In the data rows, 500 means zero.
Each row of this table is followed by its label. One hidden rule gives the labels. It looks at one to three of the table's principal directions, none of them among the few with the most spread.
489|494|700|606|386|704|443|638|378|335|512|691|496|460|444|400|505|497|539|386|404|375|479|417|633|548|367|386|314|588|401|623|480|422|410|450|492|453|349|368|459|444|398|329|487|663|394|518|405|613|432|541|368|666|647|760|512|424|575 Z530
554|391|526|702|685|404|667|565|667|386|367|267|376|319|770|557|406|228|590|518|549|633|618|417|451|552|681|512|754|460|595|405|586|438|479|442|665|551|399|515|559|461|366|713|408|623|551|515|318|465|436|267|482|704|284|666|516|377|174 Z701
521|561|460|528|382|557|534|432|566|349|452|608|427|500|531|413|482|464|671|507|503|412|393|535|713|464|324|357|225|588|456|622|557|456|492|540|745|727|468|224|572|566|628|359|556|639|371|553|471|450|464|543|438|594|629|705|557|485|618 Z486
521|679|457|276|458|599|430|547|510|445|490|480|574|605|474|525|546|517|434|571|443|442|353|651|530|781|562|440|399|576|361|441|432|458|507|680|505|671|536|383|457|524|647|479|630|417|564|552|555|578|563|696|567|322|638|488|599|579|653 Z486
608|671|569|425|601|745|510|684|404|325|472|533|589|517|394|499|574|477|497|424|423|288|298|479|407|758|498|368|401|577|189|397|389|395|359|393|381|417|408|510|541|454|483|495|431|506|564|590|579|485|385|615|424|577|686|478|699|489|620 Z701
502|370|349|532|654|546|620|443|493|532|446|568|467|318|585|512|527|533|722|419|626|588|664|419|544|120|421|529|478|482|579|587|601|573|485|396|487|650|516|477|628|588|404|591|500|469|404|532|481|219|551|333|459|491|300|505|367|499|372 Z530
476|514|437|624|561|316|588|446|657|481|397|351|474|463|708|574|511|419|638|539|583|590|509|525|529|526|580|509|605|492|538|422|561|549|538|617|752|563|547|460|531|500|515|561|478|495|522|574|485|498|457|366|514|513|393|619|536|493|368 Z701
404|485|644|517|355|654|520|565|343|460|562|738|511|522|390|576|593|449|402|361|460|285|493|395|422|684|445|477|554|627|468|590|343|364|375|343|324|490|289|567|462|526|177|366|597|480|310|540|572|593|450|609|288|687|673|448|420|374|454 Z424
647|492|427|540|770|587|622|583|613|355|295|388|455|272|497|464|433|393|688|443|595|505|650|442|432|456|538|463|506|403|381|370|636|312|368|400|585|585|551|405|686|455|490|615|442|571|498|561|484|241|366|376|455|639|307|733|642|504|406 Z486
450|654|516|415|373|523|620|452|441|393|571|749|550|549|481|418|438|454|630|701|372|319|208|476|818|663|217|349|292|664|332|584|487|541|471|485|750|499|575|364|528|660|623|172|447|663|468|702|507|467|639|792|621|444|854|336|483|583|787 Z701
475|583|487|492|396|618|523|317|523|427|612|672|416|655|410|381|547|605|709|603|600|387|457|517|811|594|198|340|123|735|296|466|459|430|518|660|446|591|588|298|566|572|768|155|488|568|413|653|511|619|467|662|513|582|810|626|551|620|779 Z486
434|418|478|600|263|390|341|339|362|651|615|627|462|623|296|511|619|772|547|324|589|494|426|558|565|000|325|564|352|465|704|742|474|608|629|485|397|577|463|441|456|501|564|484|551|364|278|309|594|519|511|351|336|455|437|490|303|496|613 Z530
379|508|536|511|354|445|369|384|397|731|629|533|513|672|364|563|560|709|379|421|538|515|537|536|360|409|475|520|415|481|616|580|398|559|595|439|305|363|422|558|396|458|429|513|563|355|371|346|585|628|418|460|398|525|506|316|456|475|487 Z542
522|510|393|631|469|347|565|322|655|407|561|426|466|519|591|466|581|455|687|539|557|506|353|490|666|565|411|462|440|530|450|481|590|459|634|642|809|654|516|371|634|499|682|356|424|571|527|693|551|487|591|446|530|483|517|588|526|586|559 Z530
556|444|552|551|626|668|586|709|514|272|280|555|410|380|578|567|485|320|585|420|630|383|658|422|558|588|595|399|625|619|428|421|448|316|245|504|401|645|401|406|486|572|244|642|628|544|447|492|389|597|294|402|328|755|502|905|548|321|309 Z542
441|638|571|370|483|682|589|545|495|387|388|659|492|515|469|460|475|468|525|533|455|369|549|507|690|828|380|415|266|698|302|433|471|340|339|529|541|538|533|277|541|543|465|297|621|519|344|623|477|557|385|705|457|655|729|702|618|533|571 Z542
519|517|458|456|535|440|634|442|517|385|491|485|499|579|510|469|519|432|490|526|481|506|431|478|654|676|424|602|578|636|430|413|495|483|474|583|557|447|534|453|611|555|539|398|495|400|527|568|546|480|500|603|542|464|608|499|554|646|537 Z424
398|485|626|574|472|551|759|461|402|395|541|685|414|594|441|554|476|365|500|538|558|316|534|280|600|800|334|410|516|774|439|459|347|357|311|282|386|248|303|524|548|623|170|302|474|499|308|556|456|642|291|608|329|908|762|393|509|379|395 Z424
548|459|669|583|441|571|539|582|594|301|595|343|391|683|731|362|345|299|413|789|423|698|600|484|553|827|588|347|690|644|485|375|459|615|565|906|456|355|375|560|430|475|670|382|475|716|838|428|300|731|437|655|655|475|664|649|609|469|555 Z542
544|606|446|482|451|350|455|344|526|496|471|391|472|680|466|541|572|556|466|543|480|456|349|599|408|626|523|397|409|390|422|344|475|381|531|451|503|498|588|490|481|580|609|517|431|435|512|525|635|536|348|469|431|578|527|433|600|512|548 Z530
564|617|399|287|375|370|333|457|432|614|516|565|611|637|168|447|492|747|356|598|473|374|288|615|563|347|383|531|273|378|472|541|520|503|494|495|550|361|728|503|501|508|791|371|499|425|550|426|651|483|597|640|598|316|598|308|507|603|875 Z542
417|373|473|672|357|376|378|394|444|644|702|461|557|497|513|541|655|593|441|284|488|622|455|478|321|247|512|698|616|408|733|723|496|687|712|452|494|475|337|665|468|398|416|502|434|385|463|423|594|471|638|376|430|340|323|294|368|517|416 Z530
472|554|616|413|343|420|383|639|354|576|564|569|597|660|270|512|425|591|217|502|449|395|362|549|561|548|443|659|532|564|529|592|341|556|426|534|407|213|498|559|409|449|530|418|541|360|488|337|486|741|525|665|550|401|703|383|498|545|679 Z701
414|365|627|628|480|503|684|584|388|455|549|661|511|411|464|564|519|398|510|399|556|413|505|315|612|478|426|596|737|662|581|630|435|485|389|412|501|437|332|529|551|520|169|435|543|472|369|523|467|587|547|451|366|641|516|548|304|389|388 Z486
472|472|514|648|416|536|510|471|538|389|509|504|395|518|622|462|506|466|643|493|565|565|509|492|644|413|425|390|390|615|563|599|509|565|544|597|584|617|382|346|472|539|534|457|508|596|459|450|397|600|414|424|417|590|507|717|519|420|478 Z701
416|593|485|374|171|439|145|216|420|687|619|697|497|758|227|402|582|826|345|567|418|359|431|678|527|491|354|359|079|351|481|538|471|382|606|474|333|480|733|444|237|631|711|256|518|499|417|454|675|675|428|669|491|474|699|401|514|569|804 Z486
566|480|465|544|622|524|400|522|627|476|509|308|444|476|566|490|510|446|493|504|544|582|599|509|425|624|673|469|576|441|456|335|531|413|580|612|423|572|506|520|456|408|585|656|467|559|663|508|455|608|478|402|568|490|398|645|624|509|391 Z542
484|519|410|546|602|465|439|373|551|564|510|352|422|559|606|503|552|622|672|507|608|690|557|589|573|333|519|459|377|503|495|371|525|613|634|602|373|593|641|424|418|541|677|657|418|424|544|457|454|592|409|332|545|436|359|611|555|567|444 Z542
413|536|425|577|391|465|435|297|575|637|583|491|477|542|594|511|604|640|660|456|553|574|456|591|489|333|452|396|292|476|573|622|554|602|709|572|641|732|471|360|489|479|606|504|565|530|405|528|579|474|531|371|441|469|429|517|456|486|504 Z701
353|450|504|530|311|320|423|427|323|683|653|503|583|608|432|600|645|678|333|357|448|623|362|533|482|280|463|722|575|499|745|714|438|697|651|465|474|418|397|574|439|496|406|492|520|246|401|358|598|572|633|430|411|315|374|262|293|521|490 Z701
422|530|490|532|535|368|569|584|455|591|576|444|638|390|433|570|527|523|483|456|470|553|363|425|540|427|478|727|589|526|572|586|521|659|554|450|705|320|482|589|584|361|484|449|378|386|483|539|498|463|711|505|591|322|379|286|435|560|511 Z542
324|566|553|437|289|397|432|490|453|638|582|478|632|550|541|584|585|534|276|454|315|590|385|576|390|645|603|650|579|492|685|660|483|654|643|541|686|467|389|542|392|423|390|436|602|373|449|453|581|551|655|610|500|303|443|282|426|498|466 Z530
389|542|600|525|343|511|562|541|493|398|487|534|439|637|635|505|446|418|484|664|461|580|573|467|619|695|466|406|486|695|557|493|446|618|472|686|562|374|387|486|433|537|473|303|556|564|503|450|377|660|415|654|495|549|646|545|527|424|509 Z530
609|405|478|419|618|614|397|598|599|412|275|456|387|325|509|431|398|411|470|547|516|543|804|518|452|459|668|480|524|364|545|379|633|322|375|468|377|606|640|512|417|506|498|622|554|651|586|406|385|433|431|467|530|595|344|764|539|440|411 Z486
558|476|502|682|709|507|644|566|531|438|637|410|594|343|575|518|560|401|707|424|552|484|323|380|492|475|517|539|690|534|376|486|495|602|567|497|598|479|435|589|609|401|493|576|275|515|625|688|488|444|639|390|586|408|430|433|507|543|456 Z486
566|473|538|671|425|458|484|507|639|336|464|270|323|697|695|468|428|410|498|634|605|667|591|554|509|562|602|286|522|559|580|435|469|535|548|826|533|522|330|394|453|514|644|566|537|594|649|318|347|729|228|383|430|640|492|827|657|341|443 Z530
468|458|593|455|407|297|447|630|371|650|594|439|703|549|496|634|552|501|147|421|327|506|286|520|300|556|676|782|877|408|660|629|409|656|555|461|542|275|373|783|455|378|324|596|531|320|597|433|581|533|760|516|546|266|481|124|311|514|458 Z424
470|510|657|642|252|543|439|403|435|488|752|583|495|651|585|340|523|553|519|559|308|545|276|542|553|435|318|407|384|549|492|678|471|739|703|614|544|443|411|543|453|468|731|246|365|689|589|521|507|521|604|614|552|405|717|385|434|540|752 Z530
599|468|548|573|592|497|532|529|573|464|409|392|410|507|577|437|417|468|522|534|493|555|601|496|449|427|535|443|469|415|448|356|551|480|459|501|473|422|563|538|571|436|611|582|409|602|552|479|416|458|359|385|506|658|459|670|577|449|455 Z701
389|695|326|273|211|311|086|235|534|825|520|326|416|870|384|560|508|835|260|615|492|696|591|830|336|486|558|415|087|278|647|419|471|465|731|619|356|619|681|378|278|559|840|557|662|329|417|249|611|697|354|536|507|342|421|372|632|559|594 Z424
488|441|770|646|568|734|758|723|473|173|477|666|463|344|567|383|387|228|706|547|464|425|591|264|790|735|380|483|606|822|356|461|497|513|306|576|547|329|388|467|562|414|352|236|403|712|485|628|243|593|492|672|533|681|695|788|507|476|508 Z486
449|579|498|627|392|479|554|467|584|346|409|611|457|385|538|492|564|420|765|461|475|382|404|434|687|554|360|388|323|544|423|530|626|380|494|488|895|711|490|293|609|458|517|283|505|710|326|712|536|431|538|487|397|629|532|743|507|464|541 Z701
487|433|494|567|645|667|601|604|599|369|481|531|492|219|692|481|496|282|663|483|477|511|598|366|563|618|586|439|617|552|464|518|604|450|503|509|661|718|405|444|526|475|342|541|509|704|548|682|393|414|642|474|556|510|407|657|484|439|319 Z530
637|528|408|522|500|316|552|297|613|462|543|285|431|822|690|409|469|495|406|662|448|630|413|623|424|606|448|501|528|485|423|340|456|628|610|701|481|309|540|626|637|562|846|439|367|436|725|497|573|365|370|567|623|439|709|296|674|697|611 Z542
635|501|473|423|680|571|757|498|543|393|415|546|376|544|431|444|302|379|606|657|646|376|568|424|629|535|353|398|461|623|331|329|452|361|283|419|379|448|597|443|693|625|570|513|481|552|470|525|412|445|331|554|531|752|688|548|583|496|545 Z530
508|636|358|407|473|521|359|360|621|494|373|547|419|481|361|478|501|578|676|502|604|381|565|610|598|552|424|370|145|435|374|394|580|231|483|482|564|787|713|226|477|546|672|452|584|552|329|578|563|505|397|528|476|576|519|721|650|577|583 Z542
Which label does each new row get?
457|487|429|580|636|615|599|537|473|519|554|538|527|346|490|538|579|576|818|401|687|553|523|411|609|190|402|520|418|637|489|572|518|676|525|514|487|595|483|451|588|444|505|533|442|444|424|545|457|444|578|378|485|423|351|548|438|497|491 ~ Z424
545|531|520|458|537|377|603|549|517|458|418|352|466|643|659|559|400|393|396|628|479|592|470|566|483|633|569|547|669|548|506|377|416|576|442|583|475|387|507|572|526|565|540|589|498|416|595|434|429|543|422|527|556|492|579|423|535|522|450 ~ Z701
574|497|477|527|738|682|632|574|584|336|367|549|428|270|545|435|476|446|882|542|640|463|547|447|799|348|453|361|365|618|348|401|618|460|405|545|552|731|664|294|545|528|596|568|448|658|509|625|349|477|503|389|546|596|426|883|500|469|521 ~ Z424
476|539|608|456|226|523|320|480|467|492|576|628|525|561|572|410|501|490|360|595|215|433|309|610|507|585|508|364|413|395|531|650|525|535|618|546|634|620|487|498|325|537|602|369|537|731|569|534|515|512|665|658|564|399|672|430|409|455|666 ~ Z486
644|498|384|288|572|277|407|475|609|550|163|381|574|345|628|554|519|469|316|523|283|481|444|718|303|483|775|632|604|087|560|404|705|341|446|338|728|677|795|596|491|550|529|702|541|485|574|582|617|125|651|432|569|408|308|417|393|559|438 ~ Z486
564|541|479|326|526|420|395|494|615|435|306|308|469|628|668|540|493|429|283|667|427|585|601|675|405|874|794|465|616|410|488|241|508|373|457|673|425|524|636|539|332|587|536|615|605|446|710|461|484|627|397|560|567|477|504|590|603|521|421 ~ Z530
475|407|501|449|620|427|602|628|555|523|423|389|452|488|537|551|294|396|401|699|674|646|746|457|595|517|643|554|757|591|661|428|465|561|387|665|426|355|545|524|408|573|407|649|593|431|618|306|286|729|428|487|621|491|396|603|493|406|360 ~ Z424
391|395|683|460|472|400|650|670|384|549|359|646|523|368|463|574|389|390|313|501|384|464|594|407|607|494|538|686|799|497|641|536|519|436|311|378|575|400|560|549|491|533|176|511|620|483|347|473|432|527|577|500|459|604|433|592|240|385|362 ~ Z542
678|559|451|277|680|441|528|564|597|471|379|315|526|516|532|514|379|354|308|692|397|480|476|602|336|818|714|513|726|327|354|223|514|308|426|519|458|515|680|620|549|539|619|661|501|506|741|576|539|376|555|607|686|414|530|364|579|597|512 ~ Z542
560|451|558|576|631|259|646|658|616|365|291|143|410|541|795|597|345|212|315|614|444|740|618|477|411|766|785|563|923|417|583|226|523|454|416|600|635|377|472|568|531|514|379|757|490|491|677|413|350|633|325|340|510|603|306|711|595|388|172 ~ Z530
513|540|447|389|400|394|262|393|552|637|476|376|488|659|601|484|492|608|304|573|385|623|539|709|348|527|637|496|420|311|571|442|514|549|629|587|423|515|621|560|338|522|677|594|542|468|609|398|530|522|479|521|592|361|496|403|553|570|512 ~ Z530
484|431|452|698|510|555|428|417|472|498|655|487|510|407|559|439|649|587|687|310|501|603|413|468|504|196|434|494|433|464|543|655|562|656|700|481|517|627|411|465|481|467|541|547|355|524|510|516|537|416|557|329|456|387|332|537|477|527|476 ~ Z424
518|462|500|668|545|412|542|485|462|555|572|405|558|495|456|496|529|577|500|422|515|573|519|378|293|374|450|530|520|386|524|538|534|569|544|379|561|187|364|652|648|373|445|442|328|478|527|485|580|336|429|385|426|545|376|321|547|492|473 ~ Z486
581|532|469|328|548|515|465|658|432|477|431|536|569|548|277|553|450|492|243|558|547|310|486|471|408|653|568|511|585|484|437|436|385|347|281|411|342|290|514|629|472|563|403|524|547|402|589|420|549|585|418|629|498|543|611|376|588|433|567 ~ Z542
557|337|640|584|645|794|677|661|438|273|457|736|381|350|502|405|391|334|712|477|629|368|698|302|763|432|373|428|553|756|400|500|452|434|265|470|252|514|432|445|525|561|320|477|506|652|435|518|260|569|424|509|463|749|657|813|434|421|444 ~ Z486
544|483|416|417|514|632|413|403|356|633|713|712|554|558|152|417|524|721|566|375|633|324|445|461|521|218|247|561|295|539|393|596|399|528|498|345|153|426|582|548|544|509|605|443|444|385|410|467|605|475|549|581|533|414|657|276|490|650|722 ~ Z486
573|480|586|636|515|654|367|646|621|369|450|439|408|346|609|354|421|441|635|543|452|558|547|513|613|353|577|321|348|456|503|535|631|551|564|643|634|632|489|377|392|368|702|569|427|828|624|450|275|566|498|404|577|542|418|891|585|370|528 ~ Z486
498|429|538|434|478|585|470|529|416|545|562|669|591|396|320|454|471|507|379|424|449|367|563|429|421|546|452|593|547|448|508|639|498|380|436|346|433|412|445|561|512|476|326|390|543|495|434|522|555|383|608|634|505|480|560|342|433|557|539 ~ Z424
539|502|674|615|559|728|605|749|523|140|471|614|494|285|621|338|441|295|763|620|434|456|424|372|920|622|405|393|446|739|318|494|575|564|392|685|689|518|534|381|471|464|606|250|334|816|654|683|228|644|628|638|640|497|633|894|521|479|663 ~ Z424
373|561|547|477|343|612|479|497|586|369|273|721|358|399|507|480|447|475|735|567|600|397|675|536|886|549|402|299|138|664|523|551|594|310|363|596|709|828|589|075|377|588|460|328|733|682|206|527|328|701|392|537|381|746|557|999|481|364|511 ~ Z530
441|576|438|495|434|155|442|417|601|634|431|299|545|594|603|657|552|482|293|522|428|540|387|602|359|722|683|595|650|333|578|395|510|425|583|502|744|484|556|553|473|487|470|600|535|391|517|548|625|577|513|411|498|471|412|390|523|498|358 ~ Z701
553|570|528|512|470|514|503|472|505|447|649|437|591|603|575|494|553|389|389|431|336|433|280|511|295|851|535|517|649|495|370|504|417|485|611|492|543|467|301|587|571|424|479|481|474|500|603|617|641|411|574|623|528|404|692|230|609|628|507 ~ Z542
564|387|442|659|542|314|326|429|473|721|692|261|547|500|438|487|579|692|430|284|489|700|378|545|326|038|555|747|581|284|689|628|550|715|791|438|446|401|444|646|535|277|671|757|319|367|581|327|545|410|654|205|551|283|216|300|427|608|461 ~ Z542
